Turns, then the turns between two rows, first turn first; the first pair answered
turn N:
[  9   6   3   7  -1 -26 -20   0   6  -5 -11   6   6  14  -2   0   6  -7
  -3   7  -3 -20  10   7  -8 -10  -8  -1   0  21   8  24 -13  -8  -1   1
  -6 -14 -16   7 -10]  ->  [ 25   9  -1   9   7 -22 -10  -1  10 -16  -2  -9   0  -3  -9   3   1  -5
  -2  11  10 -13   8  10  -6  -7  -8   2   5  28  11  21  -3 -12  21  -6
   0 -10 -13   7 -12]
[ 11  10 -10  -3  15  -1   7   4 -12   7   9  -7 -12  -6   1   8   8  26
  -8  -1   2   3   1  21 -16  -6   9 -14   4 -11  -4  10  -3  -4  16   0
 -15  -3   3  15  -4]  ->  [  4   4 -10  -8  15   5  12   4 -11  12   8 -11  -9 -11  -1   6   5  28
  -7  -5   0   9   1  13 -15  -7  15 -12  -1 -14  -6   2  -5  -6  18   6
 -14   0   5  12  -6]
[ -9  10  -2   9 -17   3 -10  21 -15   4  15  20   7  22   0  19  13  -4
  -1   1   7  -5   5  25 -16  -1  -3   2   1   1 -10  26 -23   7  -5  -3
   3 -18   2 -12  -6]  ->  [  3  16  -7  10 -10   6  -4  18 -17  -7  23   8  -2  13  -2  18  12  -1
  -1   9  12  -4   4  26 -16  -3  -9   8   6  11 -13  27 -14   5   7 -10
   5 -16   0 -10  -7]
[  7   7  23   3   7  -2  21  -4  -4 -20 -60   7  11 -15   1  11  -5  12
  -9   9  -4   1  -1 -10 -29 -11   6  26 -21   6   0  -9 -21  -7  -4 -14
   8 -10  -7  26  -2]  ->  [ 13  12  21  -1   7  -3  18  -5  -4 -16 -56   6   9 -16  -3   8  -7  10
  -8   7  -5   4  -2 -10 -29 -13   0  23 -20   3  -1  -7 -16 -11  -1 -17
   6  -5  -7  28  -5]
turn P:
[-17   0   5  10  -3  -1   5  35  -1  -3  -4  20   1  21  -1   7  32  -8
 -19 -13  -6  -7   3  11   5  -5 -11   6   2   8 -15  17   9   7 -11   5
   3  -3  -5  -5  11]  ->  [-24   0  -2   6  -5  -2   1  31   5   7  -1  22   2  23   2   8  25   2
 -24 -10  -3  -8  -4   0   1  -4   1   0  -6   3 -12  12   3   2 -21   7
  -7  -5   3   1  13]
[ -8 -12   6  12  12  11  13  -2 -19 -18 -20 -25   1  21   5 -19  -1  -9
   8 -27   2  13   8 -13   7  -3  28  12  25  -7 -19  -4   4   4   9  25
   2  16  18  -7  -3]  ->  [-15 -10   6  14   6   7   6  -5 -16  -8 -17 -19   1  19   4 -13   3  -6
   8 -26   4  14   7 -17   7   0  30  12  18 -16 -22  -9   0   2   5  21
  -8  15  29  -8  -1]
[  3 -16 -10   3  10  21  19 -25  15  12 -12 -25   8 -20 -33 -11 -25  -5
  10  17  14   2 -29 -27 -22  -1  15 -26  -4   7  -4 -20   0   4  37  -2
  -3  -7  12   6   0]  ->  [ 15 -14  -5   9  12  19  25 -17   7  -6  -6 -24   7 -23 -35 -12 -17 -17
  16  13   3  10 -18 -15 -16  -3   6 -13   4  13  -9 -15  19  13  49  -3
  11   0   7  -6  -7]
turn J:
[-38   0  11  -9 -18 -28   7   9   0  16   5  22  30   2   1  -3 -15   5
  -9 -26  -6  -9  22   9  -9  -4  31   6   9 -39 -24 -31   7  11   2  27
  -1 -14   7 -15 -25]  ->  [-29   8  -1  -3 -11 -18   1  11   3  20  23  16  23 -12  -6   2 -19  24
  -1 -26  12  -6  12   2 -11   8  36  -3  15 -46 -24 -32   5  17   8  14
 -14 -16  27 -11 -21]
[ 11   0   6  -8   5 -13  19 -27  17 -24 -31 -10  -1  -2  12   2  -9 -21
   0  14 -24  -3  -2  -7   6  -1  -9   0   5  12   6   5  21  -3   2  17
  15  13 -18  11  10]  ->  [ 14  -7   1 -15   7  -8  16 -26   6 -17 -25 -23   4   3  15  15 -19  -7
 -22   7   4  -8 -10  -6 -21 -18  10   1  -5   0   1  -6  15  -9  10  15
   1   5 -13  19  14]
[  4 -13 -19 -18   8  18  -5  13  -3  -8   0  -3  -7   0   0  -1   5  14
 -10   0  14 -11 -17  -7 -13   5   3 -17  -2   3   2 -24  -6  -7  22  16
  -5  12   6  23  -3]  ->  [  5  -6 -16 -10  10  22  -3  17   9 -17   2   4 -17  -8  -6  -8   5  14
   7   0   0  -4 -20  -9   8  25  -8 -16   9   6   8 -20   1  -1  15  12
  -1  22   6  17  -8]
[ -6  -8   8  -2   6  -8  11  -4   1  -3  -1 -11  -4  -3  -8   4   8 -15
   5   6  -2   4  16   3  -9   4 -13   5  -4  -2 -10   9   6   7  14   8
  10  10  -1 -22  16]  ->  [ -4 -13   2   1   7  -6  10  -4  -7   2   3 -19  -3   6  -6  11   8  -5
  -4   8   9   2  11   0 -20  -4 -10   4  -7  -9 -15   8   6   4  20   5
   5   7   5 -16  13]
turn W:
[-33   1   8  12   7  16  -3   3   1  17   5  24  20   5 -20 -13  -9  14
  13   3 -12 -23  -6  -8  22  28  -8  -1 -15  -9  -6  12   4   4 -20  23
 -15  26   6 -12   9]  ->  [-19  -6  15  12  14  15  13   3 -12  -2  11  18  20   1 -21 -10  -3  -7
   9   4 -21 -18   6  15  22  18 -16   8 -11   2 -15   7  18  10   0  27
   1  31  -6 -26   6]
[  0   0  -7  -1  -8  -8   3  -2  15  27 -10   7  -3   9 -20  -3  11  12
   6   1 -14  -6 -10   4   6  -7   5 -25   5   2   2  -6  -9  -2 -21 -16
  11  17   9 -10  -6]  ->  [ -2  -9  -1   2  -6  -5  16  -6   9  21  -9   2   4   3 -19  -3  10   1
   6  -3 -23   2  -5  15   6 -12   5 -20   5  -1  -4  -7  -4   1 -16 -12
  22  22   9 -17  -1]
[-11   5  10   0 -12  -1  -1   0  18   4 -15  29  -4   6  -2 -10  -6 -25
  15  -2 -26   1  10 -10  23  16  -8  -2  19  13   8   5  10  -4 -36   1
  14   2 -17   9  -5]  ->  [ -8   2  10  -1 -10  -1   3  -1  19  -1 -15  29  -5   3  -5 -17  -5 -30
  17  -2 -27   1  15  -2  22  12 -11   1  17  15   8   6  16  -4 -29   0
  15   1 -23   5  -3]
Then:
Between the rows of a pair lie 2 to 3 turns.
[-10   7  -8  -3 -18  16   7  26  -2  -1  20  -2   7 -24  -2  11  -2   4
   5 -13  16  18   4 -19   4   5  27  -8  -5 -45 -16 -18  -4  13   3  -1
 -19   8  37   2  12]  ->  [  3  11   2   7 -17  17  15  28  -7 -17  31  -5   4 -24  -6   8   6 -10
  15  -9   9  23  18   2  10   7  15   6   6 -36 -24 -16  17  19  17  -4
  -5  10  26 -12   9]
P P P
[-21   4 -13   1  -7  20   7   6   9   2   1 -11  15 -24  -2 -10   2  16
   4  -9  -6  20   4 -27  24  22  10  -9  -3 -32  -9 -18   4   8  -5   9
   8  23  21 -13  10]  ->  [-11   2  -5   4  -4  17  18   3   3  -8  11 -11   9 -26  -2  -8   7   6
  12  -7 -13  22  14 -13  24  21   5  -3   2 -29 -11 -17  13  15  10  12
  17  28  14 -24   6]
P P P
[  4   1   0  20   5  12   9   5  -3 -12  18 -17  -1 -28 -34 -18 -18  -7
  17   0  37   4  -3  14  15  -1  16  -7  -2  -5   7   3  19 -12   0 -18
   1  -8  21 -21  -1]  ->  [  1 -14   1   9   3  16  13   1 -17 -10  12 -18   8 -19 -25 -11 -19 -12
   0  -2  47   1  -2  18  -4 -16  18  -4 -16 -10   0  -4  15 -16   8 -14
  -6 -14  15 -19   3]
J J J
[ 12  -5  10  -5  21  -3  -7  -5 -19  -5   2  -6  12  12   4   8   4   8
  -8 -21  12   4  18  18 -25 -17  14  13 -24 -10  -1  -8   7   7  24   3
   3  -3   1  -5  14]  ->  [  4  -8  20  -4  20  -6  -1 -12  -9 -11  -7   8  12  11   0  -2   7 -11
   7 -19  -9   9  25  21  -1  -8   6  17 -12  -3   0   1  17  14  10  11
  21   5  -7  -9  10]
J J J
[-16  -5 -11   1   4  -1   1   5  -7   5  -5  -2   6  11   2   4  -4   8
 -14  -4   3  -6  -7   0  -9  -2   8  -1 -10 -14  -8  -6  -8   2  -9  -5
  -8  -3   5   8  -2]  ->  [-18 -10  -5  -1   1  -6   2   3  -6  -2 -10  11  11  16   3  -1   2  -5
  -5  -6 -15  -3  -3  -1   1  -4   3   5  -6  -9  -6  -2  -1   2 -17   0
   2   1  -7   9  -4]
J J J
[-27   5  21 -13 -22  14  -8  30 -18  31  -2  21  -1  20  -8   5  17   6
   7  21  -1  15  16   0   0  -7   4  26 -13 -19   7  -1  -1  10  -1  -7
   0 -16 -26 -21  -3]  ->  [ 10  16  14 -10  -6  18   1  25 -19  12  15  -8 -17   9 -17   8  13  19
   8  25  18  16   8   6  -2  -6  -8  29  -3  -1   9   1   9   9  36 -23
   2 -16 -22 -18  -4]
N N N
[-13 -42 -12 -16  23  18   7 -22 -19  -1 -24 -18  20  -6  16 -14   7 -24
  -3   3   4 -20   3   1 -11 -30   3   1 -26 -13 -18 -19  13  -6  22  18
   6  14  13 -10  15]  ->  [-16 -31  -6  -9  17  15   5 -20  -1 -11 -28  -8  10 -12  12 -30   6 -39
  25   4 -20  -8  13  -1  21  -9  -8   3 -10   0 -11 -10  31  -1   7  21
  20  24   3 -17   9]
J J J
[ 13   9 -17  -3  20  12  11   9   6 -18  24 -12  -1 -21  -3  -8  -8  26
  13 -20  12  11  10  14   8   8   8   9   9  -5  -8  -9   8  14  17   3
  -1   3  23 -10   1]  ->  [-11   0  -1  -7   6   0  10   6   8 -15   0  20   6   0  -1 -21   3  -9
  19 -21 -20   7  25  19  27   8   1  13   3  -6  -4  -1   4  19 -17  22
  13   4  -2 -14  -2]
J N N
[-18  12   8  -1 -12 -21 -24  13  -5  17  -8  19   2  20   5   0  12   6
 -10  10   6 -22  -2   2  -9  -7  -7  -4   1   1   6  16 -24  -9 -25  -6
 -18 -18 -11  18 -12]  ->  [ 25  22   9   5   6 -16   3   5   9 -15   3  -7 -19  -6 -12  -9   2  -3
  17  20   0 -12   3   7   7   9 -27   8  26  27  10  18  10  -7   9 -14
  10   0 -17  10 -16]
N N J
